In the data rows, 128 means zero.
A hidden rule labels the rows of this table. It goes by one to three of the table's principal directions, not those with the most spread.
[153 119 170 198  31 214 190  90 110 106 147 164 147 132  89 126 157 130 115 111  58 133 150 137 138 119  85 102 173 138  87  76 163 122 126 108 166  99 135 142 160 170 134 111 168 100  97 171] f
[145 141 123 113 143 106  93 152 142 149 113  75 113 163  58  73 131 155 139 152 194 101 114 118 108  94 149 121 115 105 163 112 100 142 133 177 126 175 144 136 142  52  73  92 173 196 154 122] k
[169 131 113 181 128 161 152 102 105 109 182 212 130 197  68 155 142 167 104  96 110 186 114 131 146 120 126  80 151 130 167  48  86 135 116  99  99 131 151 117 159 101 133 112 177 123  93 154] z
[124 108 144 121 111 131 116 134 158 105 107 126  97 160 109 112 126 141 143 121 117 128 153 110  81 105 113 117 116 122 118 122 101 143 109 150 152 104 117  97 107 110  73  99 145 156 121 146] k
[ 90 125 145 115  96 180 159 120 178 117 127 130 156 122 119 181 152  81 138 196  73 185 140 118 141 167 113 144  83 178 113 150 155 133 191 110 138  59 107  91 142 170 166  84 138 167 104 127] f
[167 111 110 143 126 104 136 155  97  96 120 100 112 131 130  93 110 138 125  45 128  88 122 118 158  75 118 142 203  84 122 103 116 108  60 143 152 179 127 159 104 132 140 177  89  68 110  93] j
[119 138 114 137 178  95 117 103 133 129 144 195 101 150 168 114 113 127 141  91 169 142 132 119  95 114 164 103 102 135 165 157  87 124  97 144 103 178 170 127 112 109  92 126 148 160 160 123] q
[120  83 125 128 130 116 131 145 105 103 135 101 173 103 135 150 116  77  96 104 138 130 172 115 131 137  99 162 127 140 126 156 137 134 131 140 120 140 123 141  92 163 136 116 105 121  94  87] q
[128 133 110 120 163 130 103 109 183 147 132 149  95 143 115 143 111 108 129 154 139 168 145 110  93 140 180 128  46 171 160 128  93 167 154 122 107 116 161 113 127  93  89  48 168 197 121 106] z
[115 158 135 141 128 125 129 113 111 141 139 159 144 113 142 124 149 157 125 147 130 106  87 168 127 169 110  98 145 127 121 138 150  92 128  96 103 118 116 142 144 149 134 192 117  77 153 183] h
[174 110 137 140  85 139 120 124 156 134 108  98 112 117  47  98 126 116 103 148 124 104 159 125  78 108 131 143  87 155 120 110 112 146 143 139 126 116 131 150 127  95  44  64 175 173 103 135] z
[ 91 153 128 135 152 155 128 102 149 145 140 210  72 136 193 149 118 149 165 134  97 159 105 136 132 156 143  92 111 153 138 139 133 136 118  90 128  99 141 109 135 143 157 145 126 105 143 147] z
[128 156 130 180 150 145 102 128 124 120 165 144 111 125 146 137 123 154 139  96  88 124 102 126 155 141  96  78 183 127 135  89 137 146  72  42 130 100 177 138 109 171 181 167 128  24  86 116] r
[100 138 123 177 158 144 110 111 171 109 149 200  94 163 155 148 133 123 146 109 100 173 136  88 114 125 114  77 126 161 162 122  98 174  94  88 135  97 181  96 104 141 145  95 154 125 113 111] w
[195 105 106  55 155   3 179 136  49 135 104  66 162  67 144  84 122 119  98  51 195  59 137 156 122  55 159 213 176  38  95 171  85  54 102 190 101 211  88 179 109 114 114 239  38 102 184 114] f
[132 138 127 109 161 101 107 120 116 134 136 132 102 150 144 106 106 177 141  96 156 111 118 145 103 124 151 101 137  89 130 108 103 115  89 131 124 148 137 121 126 107  93 158 128 104 144 154] h
[137 114 130 120 103 142 120 110 166 135 121 120 134  91 109 177 126  94  96 158  63 157 167 117 116 142 122 141  96 175 107 113 120 161 150  74 128  41 129 106 128 158 135  83 147 119  70 126] k
[147 140 117 151 135 139 130 141 146 124 125 141 125 186  71 102 142 142 126 129 161 140  96 113 126 105 159 120 111 122 156 127 103 115 144 172 114 184 116 129 150  71  98  92 150 198 171 121] j
[133 143 103  97 188  69 139 103 118 138 135 165 115 125 185 127 113 125 138  88 165 137 122 137 113 118 183 141 111 105 138 157  88 104 113 141  99 167 142 130 118 116 122 164 100 135 166 122] k
[117 145 118 163 133 161  78 138 205 130 114 125  45 142 129 113 116 157 154 144  80 123 115  98 124 125 116  74 138 163 148  73 127 189  83  64 175  62 171 109 118 124 131  89 151  87  96 112] w
[114 124 140  98 114 114 178 100 111 131 131 142 190 134 114 125 157  99 122 155 180 145 142 146 109 134 147 148  93 124 129 173 125  83 183 196 106 171 112 124 158 119  98 120 150 215 177 162] w
[ 65 166 142 134 159 156  89 162 146 112 137 104 122 170 167 125 130 168 187 146 130 126  73 125 157 170 106  83 156 102 132 127 170 125 111 112 155 123 128  99 121 148 175 157 107  91 142 127] w
[ 89 129 137 120 139 154  84 161 168 125 112 102  88 149 138 128 109 125 167 144 115 136 126  99 131 134 122 123 110 139 136 142 136 162 122 134 155 114 131 105 107 126 138  94 135 144 108  95] k
[ 78 118 120  78 160 116 124 127 181 113 118 123 116 105 203 174 104  75 157 146  97 171 154 107 131 151 145 152  80 164 126 173 132 135 133 109 141  85 133  87  96 176 161 114 102 139 103  86] j
[188 123  98 193 111 161 161  46 137 139 159 252  86 120 129 167 112 100  84  66  65 183 169 121 124 110 175 116 112 184 141  69  78 167 110  72 111 107 191 149 149 133 125  74 181 114  69 126] z
[148  56 127  95  97 141 100 226 108 108  89  11 149 123  53 129  93  80  98 137 141 111 156  94 161  98 111 218 105 133 123 163 150 136 165 206 132 177  53 147  98  98 118  70 103 188  85  39] h
[106 104 174 148  46 238 165 120 173  97 144 121 162 168  50 179 161 107 132 204  50 202 167 106 135 154  78 112  95 177 111  82 162 165 194 112 166  34 118  72 158 153 140  22 196 189  65 147] f
[104 134 130 132 124 118 143 144  76 109 126 119 170  96 208 135 131 112 136 103 128 102 109 140 177 144 105 148 180 103 100 163 186  91 118 133 141 158 104 145 114 180 192 202  61  71 147 116] k
[128  60 107  79 144 102 119 146 142 114 118  83 162  73 153 198  85  42  75 141 110 168 204  97 125 139 142 197  58 184 123 164 128 153 162 120 113  94 108 106  87 157 132  61  98 162  77  51] h
[203 120 109 127 110  42 165 113  23 131 116 109 163  93 128  56 131 139  89  20 196  38 133 162 134  55 141 166 226  40 105 120 100  67  71 194 120 243 128 207 134 110  98 229  98  78 159 148] k
[130 130 133 123 127 129 126 108 117 143 146 155 147 124 116 149 126 135 105 147 125 148 131 143 124 141 138 108 109 148 137 122 122 115 138 109 101 121 132 118 151 130 118 124 162 134 123 154] f
[126 168 133  94 150  93 120 120 137 164 114 118 123 136 110  94 149 157 151 170 180 106  93 153  93 132 159 127  97 101 131 153 110 108 158 156 103 145 119 130 149  80  88 147 137 176 192 170] k
[ 73 118 126 135 124 165 111 124 151 140 112 183  90  82 219 168  98  83 138 136  77 143 140 120 146 172 127 140  95 194 119 190 169 146 133 103 137  98 119 129 109 183 170 123 103 100 110 104] f
[147 169 131 142 134 120 164  68 135 165 142 191 134  86 149 137 150 110 119 146 116 138 113 155 108 144 169 130  91 152 115 157 123 105 159  89  87 117 148 151 152 142 130 146 134 134 169 157] j
[110 128 131  82 129 119 139 157  94 145 112  71 164 120 124 108 134 129 139 160 190  97 103 158 145 155 136 173 118  93 117 169 166  92 180 195 119 178  76 151 144 109 129 155  88 160 174 134] z
[ 90 109 168 140  40 236 128 123 162 133 112 101 150 127 106 156 127  82 132 219  89 160 173 114 138 170 123 138  62 196 106 118 210 167 211 152 176  86 120 104 166 139 116   0 196 219  94 130] r
[ 97 110 132 100 125 153 124 141 186 122 108  71 135 118 130 138 111  55 148 174 138 152 167  98 118 146 157 176  47 170 128 168 153 153 183 167 149 128 135 119 113 133 112  33 140 221 113  68] f
[172 153 103 175 176 102 126 105 131 111 165 184 107 139 145 155 127 138 116  54  83 157 116 108 134 102 137 103 167 116 135  86  71 147  70  45 106 104 177 125 101 145 170 157 112  54  97 103] f
[ 59 153 150 105 135 149  97 127 179 142  96 110  85 119 213  93 105 119 196 177 155 102 122 132  95 169 162 121  64 148 115 182 188 128 143 161 168 138 137 118 119 132  90  99 126 178 181 130] k
[124 136 121  79 160  81 125 128 162 145 110 105 123 130 119  97 127 117 141 166 188 124 126 126  91 110 177 140  68 134 153 169 102 106 149 174 110 165 132 119 133  85  71 105 145 217 185 122] w
[ 52 170 159 165 119 230  89 111 220 132 146 176  87 194 121 175 157 161 187 226  59 204 114 101 118 194  94  44  86 182 147  78 151 215 166  57 165   0 164  44 148 132 159  38 199 155  98 166] w
[ 87  99 136 130 113 193 109 182 152  93 127  89 133 140 133 188 115 116 135 161  59 167 127 102 178 171  77 135 129 158 116 117 181 158 147  90 159  59  85  88 107 172 198  98  92  96  68  86] k
[120 149 124 171 121 163 147  89 122 121 162 204 138 152 149 166 147 151 121 117  84 171 114 134 154 151 117  77 163 138 133  78 130 136 117  74 131  89 151 105 158 155 176 140 146  82 112 164] k
[117 121 128 101 144  96 134 177  65 105 115  62 159 118 183  97 110 129 148  78 174  75 102 140 172 119 124 169 185  59 103 169 170  71 103 187 144 216  87 158 105 146 161 210  45  90 163  95] w
[106 123 129 115 132 143 120 126 125 130 137 146 137 130 155 171 115 126 121 129  97 163 131 124 154 145 133 120 129 139 125 128 133 127 129 108 128 107 117  99 139 152 168 130 129 110 109 127] z
[112 115 135  81 115 140 130 123 149 137 115 111 133 106 141 174 117  97 132 169  92 162 156 126 130 149 139 163  81 152 106 140 138 143 170 120 133  73 107  97 130 144 143  97 127 154  96 123] k
[148 157 119 114 138  72 129 102 122 153 123 130 139 108 117  96 152 142 121 146 170  96 115 153  98 119 141 120 130 114 137 127 105 112 129 128 104 137 149 145 143 104  92 161 145 135 161 169] k
[175  95 117  95 134  73 114 169  81 131 111  29 154 115  83  84 105 126  97  95 196  74 149 123 129  74 144 174 149  80 129 123 114 115 116 191 126 206 115 162 118  84  90 128 115 150 136  88] z
[175 167  90 168 168  86 145  97 121 140 147 154 131  99 159 111 136 124 108  92 148 108  99 139 137 120 169 124 150 122 139 109 118 116 107  84 103 158 175 173 130 128 144 162 100  87 160 109] f
[ 82 119 133  86 148 143  93 171 162 135 100 106  59 145 140 113 103 155 179 144 128 116 107 125 124 142 116 129 113 123 135 159 130 139 116 149 148 115  94 113 108 117 126 141 103 120 127 120] h
[139 125 145 181  68 200 144  99 105 138 157 179 142 153  72 150 149 142 106 152  95 162 142 131 150 133 101  91 141 158 141  67 143 161 152 111 133 103 150 125 176 120 138  78 206 142  89 165] h
[143 137  90  83 171  75 123 129 134 149 105 148  78  76 196 152  99 113 132  97  97 127 110 134 148 118 167 174 124 128 116 164 100 117 107  96 107 114 107 139 106 142 173 194  57  72 122  98] k
[125 144 158 125  97 136 178 100  56 130 160 150 186 149 112 117 167 182 130 136 153 118 104 183 138 145  98  94 179  77 113 102 151  73 138 145 119 144 111 128 176 135 131 198 141 106 161 219] z
[113 169 134  96 155 101 111 114 153 168 107 110 115 149 122  75 139 139 168 163 207 106 111 136  83 125 185 132  78 101 139 161 111 125 162 194 122 178 144 132 149  66  70 104 158 221 203 149] j
[162 142 117 151 143 115 131 103 141 122 133 146  91 127 154 107 108 133 134  69 116 118 132 120 115  97 166 118 142 115 120 101 103 127  79 108 141 145 167 142 117 129 113 131 127 100 127 113] f
[138 121 118  71 133 121 123 177 146 136  98  60 144 140  67 147 142 134 121 196 140 137  99 135 131 152 135 186  80 115 116 142 130 125 207 155 104 100  42 111 135  81 125 112  81 180 144 124] w
[147 116 138 121 104 106 134 125  80 132 122 108 144 137 107  83 133 164 117 113 178  84 137 148 112 100 119 117 163  87 126 105 128 110 111 176 139 170 124 142 145  96  80 148 146 135 155 169] h
Here are more rows. What is the label of each one?
[ 85 133 115 100 163 114 132 109 156 125 136 162  97  88 226 186 113 107 153 112  57 167 139 115 161 139 115 118 154 149 125 137 120 147  86  48 148  49 156  92 104 206 222 178  92  40  83 105]: j
[136 105 147 151  78 182 166 111 130 108 134 169  98 140 110 137 129 124 139  92  64 149 153 122 135 108 100 126 152 136 109 107 118 137 109 123 156 100 127 128 129 156 140 122 146 103  77 139]: w
[124 108 135 124  91 196 120 160 174 114 104 113 106 174  82 153 121 128 134 185  92 169 127 106 132 143 139 144  67 162 122 112 151 152 185 152 148  94  74  89 143  90 108  37 139 207 117 116]: k
[155 124 136 194  60 161 176  51  96 129 163 197 190  71 127 168 156  79  66 125  75 146 175 151 133 153 101 115 143 184 108  92 153 134 144  66 114  85 175 158 156 193 142 113 178  89  72 168]: z
[137 193 107 163 198 101 107  89 185 153 139 207  57 149 161  95 129 151 162 116 148 133  83 120  84 117 195  79  89 143 165 140  79 132  97  92  98 149 192 134 124  92  96 128 148 147 190 128]: j
[ 80 151 152  89 119 142 130 134 115 133 120  89 168 159 146 117 146 149 170 193 179 125 107 153 130 170 137 128 106  96 116 137 182 107 185 186 147 145 101 101 159 106 117 122 130 192 179 169]: k
[136 122 130 103 113 108 131 161  94 134 112  75 165 110  99 108 136 134 110 140 156  90 104 147 152 122 115 151 154 104 119 150 147  83 138 160 117 167  84 151 141 124 133 173 105 119 148 133]: z
[143 134  82 116 227  39 103 117 149 136 136 155  81  87 199 132  90  97 124  49 139 127 138 105 111  97 171 140 125 131 156 166  56 139  58  83  94 148 184 146  69 145 145 168  86  75 124  59]: k
[178 168  84  91 217  28 136 147 103 121 136  99  89 119 177 101 116 188 156  43 138  88  57 148 160  85 154 135 216  33 122 101  79  81  42  80 114 150 131 146  98 128 185 255  21   2 152 106]: f
[ 90 201 131 141 176 112 122  87 142 165 154 194 142 147 165 128 166 152 157 179 165 153  80 138 120 152 157  68 109 134 164 147 124 122 150 104  98 133 176 106 164 113 147 144 165 164 207 167]: w
[123 158 136 146 138 116 130 120  82 127 139 130 145 151 166  78 131 162 153 101 190  87  98 151 130 127 147 104 162  79 127 125 156  92 108 168 136 207 145 151 141 111 109 168 124 128 188 152]: k
[123 118 122 147 134 133 114 116 154 131 120 166  91 115 161 124 105 102 128 128 127 131 150 114 100 128 149 125  80 176 141 154 130 145 122 127 126 135 149 135 108 124  90  86 141 159 135 108]: h
[121 118 148 168  74 183 143  93 120 121 148 182 147 153  97 136 139 120 114 139 115 156 156 130 123 136 114  93 120 165 141 102 139 134 140 141 134 132 153 124 160 132 100  77 209 166 100 165]: h
[132 120 141 161 119 135  98 169 113  98 135  62 167 143 104 125 133 130 118 120 124 114 135  94 149 108  85 115 175 109 125  98 150 151 108 117 153 129 140 118 107 136 151 110 130 110 106  91]: j
[119 127 136 123  98 159 139  96 136 153 118 178  99 104 145 150 124 110 134 143  91 144 145 143 117 150 137 145  91 160 109 145 132 143 156 123 125  93 119 133 139 139 125 114 142 135 107 154]: h
[141 105 102 140 154 102 102 162 109 104 131 113 112  88 176 160  96 127 100  56  70 113 127 111 173 116  90 133 202 121 116 115 124 137  52  54 135  96 121 135  78 187 203 196  54   0  69  76]: z
[159 176 116 154 162  86 147 111  93 140 145 137 171 140 117  90 161 130 127 101 201 103  86 145 124 120 164 138 142  79 135 147 111  93 144 161  87 213 148 174 141  97 121 164 116 153 195 133]: f
[159 122 132 136 119  72 167 114  54 128 136 146 131 131 108  58 157 192 119  65 182  60 118 161 110  72  83  97 230  55 135 107  92  89  62 159 128 177 134 164 134 111 100 234 119  65 172 192]: z
[145 127 114 123 117 110 179  87  98 140 128 158 163 109 142 123 142 104 104 116 164 125 140 153 122 132 162 157 119 121 120 142 126  99 160 168 113 167 124 155 156 122 112 135 120 158 165 151]: k
[182 116 113 148 130  86 132 108  95 118 144 114 158  77 153 138 100  88  78  48 103 118 168 109 150  73 151 140 175 124 114 107 107 118  68  91 127 157 178 153 113 169 151 143 132  72  88  78]: j
[125 129 120  80 157 137  97 148 198 151 110  93 110 141  79 169 118 101 133 199 120 180 132 107 104 155 174 172  18 162 134 151 102 166 207 129  99  82  98  94 125  85 110  40 136 221 116  95]: k
[132 131 109  90 141  94 138 147 122 145  97  92 147 105 137 116 128  79 131 137 177 114 121 126 141 120 171 203  94 118 125 193 131 109 177 197 111 191  99 158 127 102 131 126  93 194 165  88]: j
[129 116 116 152 130 111 143 156  62 103 150 136 181 157 105 128 162 170 100 116 161 116  96 142 163 132  64 102 205  93 152 103 138 107 116 134 113 149 101 131 134 123 160 190  97  82 145 154]: h
[124 171 127 143 140 151 117 115 156 142 135 139 108 159 114 123 140 135 163 141 129 145 103 124 132 139 153 118 114 122 137 110 119 152 146 123 129 127 158 128 143 107 138 103 156 153 124 129]: f
[151 107 127 164  88 171 155 140  89 117 151 134 195 129  72 165 146 130  63 149 106 145 112 145 169 158 100 126 143 151 125 104 165 100 166 109 101 125  81 138 163 142 153 124 123 110 117 142]: h
[196 162 106 149 175  45 161  90  95 134 150 166 100 122 137  75 144 172 129  33 154  89 105 140 108  53 147 104 206  60 136  99  52 102  44 101 109 168 183 165 117 113 124 223 107  57 169 142]: f
[177 150 113 113 156  71 179  82 106 139 152 170 144 112 122 134 148 135 110  89 129 139 115 154 118 103 159 136 145  96 122 124  69  86 116 102  82 134 139 141 141 132 136 195 112 100 147 155]: f
[153 150 125 176 122 167 124  95 173 134 160 178 142 155  68 183 155 136  89 164  63 199 125 106 129 135 135  78 108 175 145  65  96 164 149  44 107  50 158  86 164 124 147  64 191 139  98 143]: j
